(in the rows, 128 means zero)
The rows of A fall into several groups, and each row is roughly a mix of its group's hidden directions.
A:
[[119 117 166 153 162 157 146 147 140 113 104]
 [126 163 119 149 144 161  95 146  93 116 126]
 [114 109 158 130  85 152 123  93 141 105 131]
 [134  81 112 127 101 105 149 107 144 103 147]
 [135 156  91 135 117 127 112 157  91 115 158]
 [126 118  82  88 149 117 108 151 113 141 140]
 [144 123 153 138 161 135 160 159 139  89 116]
 [165 154 111 138 124  84 120 139 113 115 157]
 [111  92 107 112 156 142 131 159 128 168 123]
 [151 140 132 177  95 116 119 124 120  93 115]
 [164 156  91 112 120 105 102 134 136 120 154]
 [106 176 116  98 146 143 112 133 112 157 141]
 [ 91 125 105  90 134 174 124 123 111 128 119]
 [102 170 111  97 129 156 102 121 109 143 138]
 [137 178 130 119  93 125 128 100  99 117 142]
 [130 147 164 163 175 124 140 148 135 125 114]
 [155 146 104  86 131 108 139 144 117 102 158]
 [136 154 126 132 173 123 121 162 115 169 124]
 [144 166 168 141  99 117 133 103 146 105 123]
 [135 153 136 183 131 148  95 129 108 116 119]
 [116 147 123 110  85 175 124 115 110 133 148]
 [142 159 133 129 125  94 133 162 100 168 128]
 [149 108 159 169 132  84 148 127 132 124 130]
 [ 96 127 134 143 135 181 120 123 130 134  88]
 [141 146 142 183 118 112 120 103 111 152 145]
 [105 119 130 126  85 176 103 114 115 123 136]
 [ 91 117 146 121 119 178 121 108 141 118 101]
 [143 128  96 107  76 124 123 100 114 132 150]
 [ 99  97 105 101 145 133 106 140 102 143 159]
 [134 120  79 116 141 137 104 169 133 149 143]
 [102  93 118  86 118 142 128 115 149 163 124]
 [ 94 123 140 121 126 182  97 109 117 137 133]
 [121 105 146  96 111 103 175 113 150 117 132]
 [128 175 143 113 125 107 148 127  89 102 138]
 [143 149 103 113 144  93 128 147 103  92 153]
 [118 157 135 109 178 146 137 166 120 136 136]
 [132 118 170 144 175 110 147 153 123 128 141]
 [119  98 162  98 124 121 168 124 160 124 116]
 [146 137 115 120 141  61 135 127 138 147 139]
 [ 85 113 126  90 142 156 128 129 144 157 114]
 [131 102 149 119  79 103 144 115 143 159 128]
 [103 113 125  69 131 141 152 132 154 129 120]
 [129 153 138 126  83 129 138  82 109 108 137]
 [126 100 119 101  83 110 142 100 149 148 137]
 [108  89 149 107 143 164 151 134 151 114 112]
 [101  88 124  89 116 142 157 120 155 126 124]
 [141 128  95 124 178 128  90 148 121 143 124]
 [ 99 161 159 149 146 169 115 124 125 135 112]
 [151 163 118 157  90 119 116 129 100 131 154]
 [123 140 151 111 154 153 144 155 149 113  85]
 [107 107 120  72 103 144 144 117 150 118 125]
 [131 126 172 179 149 118 127 119 123 113 107]
 [152 104  90 110 139 100 123 155 151 148 148]
 [102 120 106 105 165 163 112 160 131 131 115]
 [100 117 159 122 144 152 147 145 133 170 102]
 [121  95 141 114 112 118 153  89 154  93 124]
 [146 177 119 157 149 136 109 142  94 123 132]
 [101 109 158 159 114 140 131 104 153 146  96]
 [ 92  94 158 106 135 159 135 125 148 143 108]
 [155 138  80 109  96 110 128 140 110 105 136]
 [166 144 123 147 124  94 143 130 126  83 145]
 [119 129  80  89 139 131 122 158 113 155 132]
 [147 104  97 138 140 104 111 122 118 117 179]
 [137 139 129  82 145 109 167 153 149 135 112]
 [109 133 127 116 163 153 105 166 114 159 110]
 [146 177 110 150 137 121 108 152  96 141 124]
 [125 151  83 105 151 113 112 158 110 152 128]
 [101 103 143 107  85 141 125  94 146 141 138]
 [ 92 139 126 123 171 171 112 134 116 140 115]
 [102 164  99  95 143 136 128 138  97 150 125]
 [104 124  96  85 133 167 102 122 114 125 124]
 [116  78 101 128 125 155 113 103 152 111 122]
 [137 118 108  78 111 107 143 111 159 108 143]
 [123  96 101  86 134 128 145 105 161 115 142]
 [152 162  93 120 137 126  93 154 119 152 143]
 [140 111 157 113 105  95 173 120 153 121 129]
 [121  64 122 130 121 119 153 130 145 153 132]
 [111  82 137 135 164 136 137 133 151 140  94]
 [115 118 136 142 167 144 140 149 145 114  79]
 [ 94  90 141 147 141 162 107 134 135 139 100]
 [111 132 109 158 126 168  94 131 107 129  95]
 [146 120 144 103 109 100 173 126 160 110 120]
 [161 141  90 104 125  96 129 148 111 106 148]
 [136  87 144 111 121 114 157 117 162  96 138]
 [129 115 167 132  95 123 160 106 153 103 112]
 [122  79 128  92 119 121 149 112 162 120 139]
 [120 161 124 112 167 135 117 133  79 146 119]
 [ 99 144 127 112 102 144  94 123 111 160 161]
 [122 113 114  76 142 108 157 152 133 152 137]
 [102 164 142 127 141 179 124 150 113 141 129]
 [122  86 104 120 121 155  80 144 129 121 131]
 [128 168 113  98 126 127 119 113 111  78 138]
 [147 114 155 121 138  87 154 143 169 142 125]
 [151 122 135 115  86  88 154 137 130  98 134]
 [143 152 160 147 118  86 166 123 116 134 138]
 [129 102 126  95 109  93 172 127 142 125 147]
 [136 119 185 150 118 137 150 105 144 110 143]
 [126  96  89 101 111 119 136 116 138  90 150]
 [163 148 149 142 114 108 132 101 122  90 155]
 [124 119 135  75  99 128 157 125 147 112 151]
 [100 106 166 150 147 167 125 107 142 122 115]
 [125 124  71 104 139 140 107 152 110 130 147]
 [ 96 155 155 132 150 157 128 142 110 152  98]
 [139 127  82 109  95 113 131 131 113 114 166]
 [132 159 123 120  99 142 149  99 156 110  92]
 [135 169 106  90 116 122 118 133 107 124 166]
 [119 138 103  90 145 141 117 155 131 172 108]
 [144 131 131 142  92 132 113  68 136 112 128]
 [141 151  93 135 159 130  97 161 100 123 139]
 [137 111 170 178 134 106 141 128 141 115 117]
 [112  81 103 112 143 143 109 106 146 145 153]
 [103 101 127  86 115 142 130 126 148 170 113]
 [107 125 180 148 151 151 148 125 151 132 111]
 [ 98 112 124 103  99 161 115  88 138 128 114]
 [127 109 158 123  80 122 149 107 156 139 108]
 [ 99 134 132 110 168 160 124 137 134 166 106]]
One row of each group comes first, with its name. Which group is each row after those in?
[147 157 168 154 123  96 142 109 101 137 127]
D
[164 133 123 155 135  72 147 139 130 138 133]
J
[113 158 158 114 143 143 152 157 122 112  90]
K

[ 92 137 156 136 119 136 127  99 147 175 119]
J
[173 112 118 141 132  83 135 132 141 120 161]
K
[ 90 136 106 101 131 170 105 135 117 151 118]
J
[124 168  93  93 118 155 105 144 121 128 140]
D
[116 107 133  86  95 120 169 111 149 129 136]
D
[106 138 146 143 168 173 119 131 129 107 105]
K
[102 129 176 142 131 163 149 155 143 132 122]
J
[152 115 137 178 127  94 128 150 143 104 140]
D
[101  97 100 138 104 160 126 117 116  91 137]
D
[124 132 103 149 105 156  99  94 103 100 135]
D
[144 130  99 129 119 126  92 135  88 141 168]
J
